(in the rows, 128 means zero)
Where one turn sends some rows of the set: a few examples, then the rows asked
fiv: [123 104 115 122 123 116 105 147 137 156  93  84 129]
teder: [ 89 112 124 141 128 105 116 127 120 132  85 101 121]
dimir: [126 124 117 112 156 141 132 152 141 129 171 119 144]
depo: [139 110 137 100 105  98 156 128 112 127 113 139 120]
Geped: [ 88 136 139 112 140 156  97 153 128 119 132 110 144]
Demu: [118 112 150 140 168 128 130 119 108 147 105  87 111]
Varuf: [120 100 151 120 166 121 130 107 113 138 109  90 109]
nuvam: [136 105 112 133 143  91 151 139 129 157 100 127 134]
gurar: [117 133 145  99  88 102 127 121 122 138 109 133 135]
sako: [128 121 159 128 140 141  95 128 114 136 159 130 117]
bezak: [124  85 165 140 123 142 142 135 140 125 115 108 177]
Mul: [140 114 171 138 144 149  91 127 130 134 139 128 135]
Gosit: [165 130 111 136 126 151  97 134  99 121 111 106 144]
gupeb: [164 159 116 100 140 125 147 134 118 137 127 101 162]
dibe: [156 132 107 141 118 149 100 152 108 114 136 116 152]
mib: [156 146 156 139  88 125 150 154 123 129 110 122 151]
losi: [130 122 118 135 131 164 130 133 139 110 168 105 150]
vob: [144 128 123  95 114 180 134 128 121 125 126  93 150]
nivo: [124  97 178 134 145 140 139 137 156 151 133 115 139]
mik: [149 120 106 140 114 157 102 152 119 118 121 129 166]
Dotal: [115 121 161 148 145 149 145 126 166 129 113 101 159]
gase: [112 123 120 141 128 128 146 129 127 148  81  75 122]
ruk: [104 101 159 136 158 113 132 137 132 101  98 127 141]
Dobod: [141 154 131 130 102 134 171 155 123 112 109 109 160]
tavuv: [122 122 172 136 170 134 148 126 108 133 107  89 124]
vama: [157 152 140 127 101 131 162 157 106 123 103 105 157]
bebur: [113 117 117 150 123 118 167 164 104 141 125 105 114]
mure: [110 129 133 113 127 113 178 151 116 145 130 106 107]
Zul: [108 106 167 130 141 167 119 145 148 143 106 113 151]
modoz: [121 126 124 111  79 124 145 142 112 122 121 136 114]
dofev: [132 114 162 132 138 135  79 116 134 139 133 127 143]
rofis: [155 130 118  86 145 122 134 118 105 103 116 101 153]
Tota: [147 145 122  91 160 151 154 128 110 124 104 126 140]
moro: [154 138 123 122  95 114 156 105 137 144 137 107 140]
Bupap: [157 156 139  98 135 134 124 135 106 121 106 122 172]
gak: [111 120 140 135 112 113 171 148 105 142 129 111 101]
nomer: [100  92 106 138 117 140 130 132 128 146  86 110 129]
nev: [101 141 114 142 142 135 141 136 120 129 163 122 165]
fab: [130 111 108 137 160 136 109 131 118 112 161 110 148]
paza: [131 133 142 103 104 112 130 116 142 111 122 120  99]

nuvam goes to moro
Tota goes to nev
Where do these go?
gase goes to modoz
rofis goes to dimir
Varuf goes to mure
vama goes to dibe
gupeb goes to losi
Gosit goes to sako

Where one turn sends some rows of the set: a few examples, then the rows asked
Malon: [ 87 107 121 135 153 104 120 112 166 138 186 168 149 135 146  84 138  93
 123 169 146 130 130 148 110 101 133  86]
rako: [107 106 136  81 128  98 138 136 149 168 174 113 120 109 128 126 165 106
 125 157 129 113 132  97  99 143 126  83]
Suke: [ 90 106 119 143 144  92 126 107 171 137 185 180 146 132 138  88 144  84
 117 167 152 134 136 155 107 105 139  92]
Runob: [116 107 113 119 120 118 185 102 143  93 154 131  89 116  85 119 148 121
 145 149 131 145 134 108 142 160 149 112]
tigip: [ 95 135 103 125 123  94 144 107 164  89 121 113 143 168 106 122 135  93
 164 149 156 135 160 156 105 134  94 128]
nusav: [104 140 113 138 110 118 148 132 166 102 140 146 106 138 127 120 168  74
 124 116 147 168 113 137 109 173 121  91]
lif: [134 120  87 119 168  93 140 115 153 112 149 147 146 135 140 142 146 159
 163 136 137 138 157 117 151 116 165 119]
rolus: [102  93 139 121 129 123 148 131 187 144 150 148 124 120 124 112 138 117
 153 141 133 137 121 117 119 173 163  46]
rimaz: [115 134 128  74 109  97 127 123 147 149 142 117 121 137 133 151 165  70
 115 152 167 142 136 121 126 166 112 100]
Dozuk: [ 86 112 122 138 141  95 125 106 171 139 183 174 162 142 145  93 150  96
 119 158 154 132 130 142 106 113 139  84]
supak: [129 111  90 116 164 103 149 107 157 113 157 152 149 131 131 145 151 155
 170 127 131 135 168 112 143 119 168 113]
Tuvot: [136 115  88 123 161 108 143 113 164 118 150 142 142 133 138 158 146 152
 171 131 134 140 167 123 142 120 166 116]
nufo: [ 93 135 102 120 119  88 135 121 160  89 110 106 145 165 105 114 132  87
 160 148 155 124 155 153 109 134 111 123]
nevir: [115 113 123  93 118 124 162 131 150 145 128 141 134 108 120 139 130 133
 157 122  95 120 176 117 108 136 149  91]
Nuda: [113 113  96 119 140 110 164  91 146 103 139 128 117 153 119 132 141  92
 128 192 122 145 129 113 120 170  80 104]
dut: [121 112 113 124 118  93 116 111 162 139 152 156 139 118 143  98 181  91
  97 125 175 137 133 115 120 160 145  92]
maso: [ 88 125 143 137 142  95 178 136 134  88 156 130 124 130 156  86 159  86
 152 159 169  95 144 104 131 148 132 104]
dar: [101 127 129 109 140 131 193 147 173  93 134 160 132 139 183 104 173 111
 140 153 146 126 137 125 128 128 163 114]
Nofi: [ 86 121 118 109 130 123 180 132 138  86 128 138 128 169 163 149 128 118
 153 164 175 100 124 117 130 155 155  89]
zel: [136 120  97  55 131  91 159 125 147 119 155 129 103 111 128 150 165  98
 128 177 122 151 148 104 126 154 124 113]
roga: [ 90 135 103 132 122  86 140 108 170  97 120 103 137 164 103 120 130  96
 162 155 151 123 156 152 107 138 105 127]

zel goes to rimaz
dar goes to Nofi
Where do these go?
nevir goes to Nuda
nufo goes to Malon
Runob goes to nusav
tigip goes to Dozuk

Where one turn sends some rows of the set: a few examples, then the rows asked
Pezan: [133 112 105 123 115 167 125 148 145 110 127 102 107 135 165 141 146 146
 128 157 118  98 141 124 139 125 157 148  96 191 154 140 116 132  95 101
 103 139 141 121 123 139 118  94 127 109 121 125 102 123 136 134 129 120
 157 127 148 125 163 120 122]
guta: [128 109 107 112 116 150 114 109 118 150 144 127 143 130 129 162 164 164
 104 118 124 129 139 106 153 136 145 125 110 107  75 117 126 109  88 150
 142 140 145 111 125 107 118 139 110 147 170 114  93 136 145 118 133 131
 116 145 148 132 128 138 184]
numob: [143 176 125  79 125 128 111 102 100 123 137 140 147 164 129 103  90 124
 147 108 143 146 141 145 161 108 145 150 101 153 133 109 122 111 137 128
 138 145 138 104 128 126 124 144 120 156 144 119 137 122 139 106 135 164
 169 109 111 113 113 117 134]
bazo: [136 152 152  87 123 132 167 100 147 125 131 157 145 125 153 148 144 121
 155 152 130 131 118 120 178 133 120 134 155 109 119 104 148 131 112 145
 106 123  93 120 131 151 158 122 102 135 139 119 109 137 118 101 113 156
 124 113 142 146 126 138 131]
kogad: [ 98 104 152 121 116 106 102 101 123 114  92 163 121 109 148 140 131 122
 128 144 103 132 128 129 109 116 151 140 119 120 166 136  83 130 106 124
 149 128 164 149 147 116  99 125 158 160 166 132 110 136 138 126 120 123
 112 126 143 146 152 108 128]
Tori: [136 155 153 115 151  98 119 135 126 129 105  86  93 121 148 114 119 128
 153  90 142 117 156 119 155 130 121 152 114 134 112 120 139 135 140 142
 134 147 143 137 149 114 134 126  79 151 111 113 136 131 136 139  80 165
 149 102 126 143  96 124 141]
voge: [172 140  89 137 109 150 134  98 137 142 117 112 130 126 144 134 159 126
 117  85 142 141 148 116 130  92 134 161  96 142 130 106 113 130 102  84
  93 148 118 114 133 102 122 110 147 158 129  92 120 111 157 143 121 150
 100 112 128 126 114 138 126]
Fiz: [166 156 128 116 123 154 146 124 142 129 118 139 127 138 130 151 147 115
 130 130  90 154 135 132 156 116 125 141 126 119  75 131 156 137 114 105
 109 135  87 131 130 134 128 134 122 149 129 111 122 132 138 109 109 152
  93 121 107 134  87 165 146]
Mifeb: [133 153 135 140  92  84 102 133 157 107 147 105 140 133 111 146 132 134
 130  92 136 140 149 139 107 138 147 117 118 127 135 110 114 131 105 129
 129 148  90 112 132 100 132 129 126 166 134 150 103 133 173 139 160 137
 185 132 141 115 147 128 114]
mafuv: [133 140 100 136 102 163 112 107 107 164 147 132 152 116 116 118 182 156
 114 129 148 104 134 108 115 165 134 124 129 137 105 107 144 117 104 111
 126 117 119 132 134 145 133 158 140 146 149 136 123 140 122 110 151 122
 128 153 135 133 136 149 114]
ser: [152 133 109 127 141 114 126 147 136 152  99  92 136 170 123 114 134  74
 111 137 160 108 198 139 146 127 140 119 117 139 127 124 168 122 132 121
 141 129 118 142 144 134 127 116 106 128 136 127 131 139 140 151 142 157
 145 139 111 123 131 142 140]
Larop: [141 145 148 165 128  78 133 150 156 122 111 109 108 131  92 156 121 115
 124 113 131 143 161 114  79 154 120 124 147 103 112 122 130 139 119 141
 118 116  92 154 129 104 129 128 139 146 113 140 127 133 139 136 146 122
 133 133 127 149 124 141 100]
Baso: [124 105 144 136 120 152 122 121 138 114 142 140 135 143 101 141 113 117
 169 130 128 108 150 128 130  90 163 105 117 119 117 114 121 154 115 138
 118 150 117 109 172 125 118 124 122  93  95 125 125 134 140 124 120 134
 106  81 134 144 148 107 113]
koz: [149 174  96 117 128  87 145 135 152  94  92 145 134 148 151 117 124 116
 111 115 144 113 133 133 134 124 112 147 120 143 147  87 123 112 148 138
 124 153 106 113 119 146 124 144 112 138 125 118 103 135 105 125 122 137
 145 152 119 110 109 108 177]
rol: [104 109 152 130 105  97 105 107 117 121  93 159 122 117 148 143 144 134
 134 140 116 147 122 112 114 128 138 135 113 119 175 141  88 132 110 122
 144 123 148 135 167 123 106 118 161 169 155 129  95 135 137 109 110 129
 115 128 126 156 143 105 126]
Sirin: [119 128 143  98 106 121 167 122 139 129 110 157 149 129 154 142 135 123
 126 160 132 110 138 145 128 123 128 164 116 115 171 126  90  99 121 121
 111 121  67 114 124 105 146 141 125 118 138 108 112 151 110 118 156 160
 158 141 136 129 130 113 159]
tuko: [153 176  87 136 135  84 142 134 148  83  94 132 116 145 148 115 127 110
 100 102 137 126 139 131 128 124 110 150 133 142 144  88 124 120 157 135
 123 160 113 124 125 151 126 137 119 151 133 122 100 127 119 123 118 134
 134 144 121 116 115 120 165]
Roko: [140 157 132 119  96  79  91 125 136 100 155 109 140 127 124 130 124 134
 122  90 130 134 146 157 115 133 152 125 120 130 142 103 112 129 105 133
 127 146 108 103 121 114 119 135 125 166 138 143 106 123 171 133 147 151
 189 128 152 106 146 126 113]
bag: [120 128 108 140 155 136 122 139 107 105 125 120 137 116 116 131  78 128
 145 125  94  97 120 114 117 161 104 127 125 147 121 121 118 119 130 155
 112 130 164 130  77 110 124 151 130 139 102 119 120 137 111 153 146 121
 155  95 138 139  87 119 128]
leke: [135 136 137  95 112 122 108 106 138 124 117 130 132  98 125 131 132 170
 177 110 124 103 114 126 152 130 142 155 104 115 118 153 133 140 111 116
 144 102 154 142 143 101 131 131 130 141  87 123 119 152 146 141 148 116
 165 114 132 116  83 134 173]
teno: [146 137 101 148 115 174 110 116 113 160 153 122 140 122 101 113 170 145
 110 136 144 115 146 109 114 153 131 109 123 127 104 118 144 110 118 108
 149  99 124 129 119 147 136 127 139 134 138 132 110 142 141 131 161 110
 129 161 140 135 147 152 114]
bugib: [162 128 107 137 142 157 107 150 130 136 139 123 138 150  93 107 107 109
 135 131 136 112 174 123 117 115 130  87 110 124 102 131 118 124 123 125
 166 106 145 103 109 137 133 108 127 105 114 139 119 149 152 133 121 136
 137 131 131 136 170 136 101]
pizug: [123 115 120 115 131 158 123 145 138 106 126  92 106 138 166 132 133 136
 129 169 117 101 139 149 150 109 135 146  96 179 164 134 121 126 103  96
  95 141 148 112 105 134 139  97 131 114 149 112 105 111 128 143 136 126
 146 110 148 133 149 108 111]
pim: [131  83 108 119 134 136 130 120 116 130 134 136 158  99 136  82 118 116
 133 110 141 108 129 150 120 155 100 128 129 107 160  93 127 129  98 141
 119 126 109 152 123 116 129  92 147 118 116 137 143 148 139 119 137 148
 116 139 165 118  96 141 131]
lotib: [125 110 137 121 169 115 135 153 109 117 120 104 134 118 161 109 118 142
 117 152 138 125 143 155 149 108  78 167 119 142 165 116 120 115 123 108
 108 140 129 133 111 105 150 105 146 109 160 135 123 131 115 127 139 145
 103 102 140 138 111 119 102]
funut: [135  97 112  99 133 140 129 124 134 132 111 146 134 129 137 154  93 146
 129 138 109 148 123 154 137 125 143 144 107 113 117 160 120 120  87 125
 132 100 167 140  90  94 121 103 175 149 112 148 114 106 143 137 172 116
 132 111 130 127 118 146 146]
sovo: [131 151 143 101 112 112 108 106 118 132 110 121 126 101 133 122 128 164
 170 103 136  96 113 120 168 138 144 157 101 117 125 145 142 141 109 116
 139 105 147 134 146 100 132 128 122 151  92 107 127 148 142 131 119 134
 163 119 128 113  80 126 172]
levut: [125 138 145  72 126 129 157  96 159 117 144 156 139 110 157 146 138 134
 160 150 149 118 120 116 165 127 130 142 148 118 137 105 125 123 107 156
  95 110 104 116 119 130 157 126 110 127 133 131 111 128 112 102 107 147
 137 103 152 133 149 138 123]
pil: [117 114 105 122 139 108  99 126 134 130  83 123 122 124 126 114 123  87
 123 135  98 111 166 132 115 110 141 147 116 135 137 132 110 127 134 124
 139 110 163 171 103 113  92 131 153 147 160 137 140 131 120 177 116 122
 122 103 125 140 127 135 153]
vodul: [139 123 141 126 154 146 131 124 114 103 152 136 119 166 132 133 103 145
 125 144 151  98 122 105 122 132 136 110  96 174 151 163 135 132  82 122
 123 139 155 120 141 119 145 139 126 142 111 119 126 112 159 132 144 132
 153 159 142 101 150  99 115]
nilut: [128  95 159 132 159 144 152 144 126 154 110  92  82 122 145 146 123 118
 118 142 127 158 173 111 123 123 116 139 123 126 127 132 107 115 137 145
 133 126 113 147 114 106 144 102 105 123 160 123 134 111 152 147 136 161
 123  99 150 161 133 131 113]
goson: [135 116 152 143 119 113 121 159 115 136 106 122 119 140 133 135 122 162
 131 127 154 168 149 147 111 141 147 127 109 106 133 132 106 123 130 127
 148 145  98 105 175 132 134 109 123 138 125 139  88 139 136  72 156 129
 122 159 125 165 125 135 132]
tig: [113 127 112 140 157 146 125 140 103  99 134 138 121 127 118 138  82 135
 142 138  94  95 111 108 109 158 111 129 122 151 126 134 106 120 114 147
 113 133 168 131  82 107 127 159 138 140 100 112 113 119 116 149 143 119
 148 108 134 132 101 112 131]
Subi: [154 112 113 158 125 124 133 120 123 131 103 134 112 105 154 151 138 159
 113 124 139 135 158 106 118 126 127  90 114 103  99 151 114 100 135 153
 152 136 106 118 136 106 108 153  95 151 120 130  65 103 112 146 128 123
 111 122 131 154 145 136 137]
ger: [115 139 148 108 160 128 152 123 134 125 116 115 111 160  85 132 121 104
 129 130 118 120 147 119 133 124 130 148 132 117  95 112 154 140 106 127
  94 101 150 147  93 126 139 136 139 135 140  93 165 127 121 123 132 136
 106 137 120 161  96 139 141]
komud: [155 111 126 157 129 125 129 115 123 130  84 133  97 104 149 152 131 146
 128 130 132 128 161 117 114 121 124  91 114 100 102 150 115 110 140 145
 150 121 113 126 135 117 106 149 105 143 105 135  72 101 105 153 116 116
 109 111 114 157 141 130 130]

tig goes to koz
leke goes to Roko
Where do these go?
levut goes to mafuv
vodul goes to Sirin
Baso goes to pim
ser goes to nilut
bugib goes to lotib
Tori goes to Larop
pizug goes to bazo
tuko goes to komud
numob goes to goson
Mifeb goes to kogad

